(in the rows, 128 means zero)
Each path is a new rotation, seen through one point. The rows after it are directions, each followed by how far the rotation turns it, in degrees a step (0 if it stays put).
Each turn is a multiple of 5 degrees from 10 to 175, or 0.
Each row of a path follows its step; steps can be skipped.
Path 1:
step 6: [146 128 125 129 122 133 116 125 130 115 139 124 130 128 126 121 131 116
 134 126 127 125 139 132 128 132 120 130 123 133 124 122 125 116 125 125
 120 137 127]
step 7: [125 121 123 122 134 124 124 127 126 120 124 129 120 141 137 120 127 123
 123 143 120 131 135 138 137 120 131 136 126 120 123 133 128 123 124 137
 130 120 124]
step 10: [126 129 132 131 135 132 121 124 140 119 133 127 135 121 120 119 136 127
 120 129 129 134 140 131 139 130 130 133 134 116 124 136 119 138 126 128
 140 125 125]
step 11: [113 131 127 136 142 123 125 126 116 122 127 124 132 115 132 130 123 123
 120 134 128 133 127 127 120 128 133 131 120 123 130 129 145 133 124 127
 129 130 138]
step 13: [122 132 127 136 127 131 121 132 133 117 125 118 125 127 141 124 130 128
 122 133 130 133 123 137 120 114 131 136 136 127 119 131 127 126 116 134
 139 121 136]
step 14: [120 123 121 120 130 124 132 122 126 125 134 121 122 119 122 135 123 126
 135 126 129 124 139 122 125 127 121 129 115 136 118 138 123 136 121 127
 134 125 142]
step 15: [131 126 130 129 110 140 124 129 126 132 131 113 121 133 134 126 126 124
 122 140 129 134 124 127 118 124 127 118 117 124 129 121 131 126 123 120
 128 124 135]
step 18: [132 120 120 126 118 134 125 135 134 130 130 125 127 129 121 126 116 127
 116 120 137 122 137 129 130 135 140 133 113 122 135 123 124 131 127 118
 120 132 130]
step 22: [130 125 133 137 124 127 121 119 139 117 139 125 121 116 134 127 126 119
 127 126 121 121 132 134 134 127 140 131 131 141 122 129 122 122 137 124
 125 122 122]
step 24: [120 130 128 142 130 127 124 118 129 134 140 123 114 126 122 119 122 132
 117 132 131 122 135 124 122 131 139 126 122 124 139 127 118 129 135 126
 123 133 127]
[129 127 128 128 125 126 130 127 122 130 131 129 126 126 124 128 126 127
 124 128 130 125 127 127 127 127 127 126 126 128 132 124 129 129 127 128
 127 130 132]  115
[131 130 129 126 126 126 126 128 128 126 125 126 127 129 127 132 126 126
 128 130 129 129 129 125 129 129 124 127 124 128 128 125 129 128 127 128
 130 129 121]  130
[127 127 130 129 124 125 128 127 128 123 126 126 124 128 126 129 127 129
 131 130 127 127 127 131 127 127 125 128 129 129 125 129 126 124 130 129
 127 130 133]  45
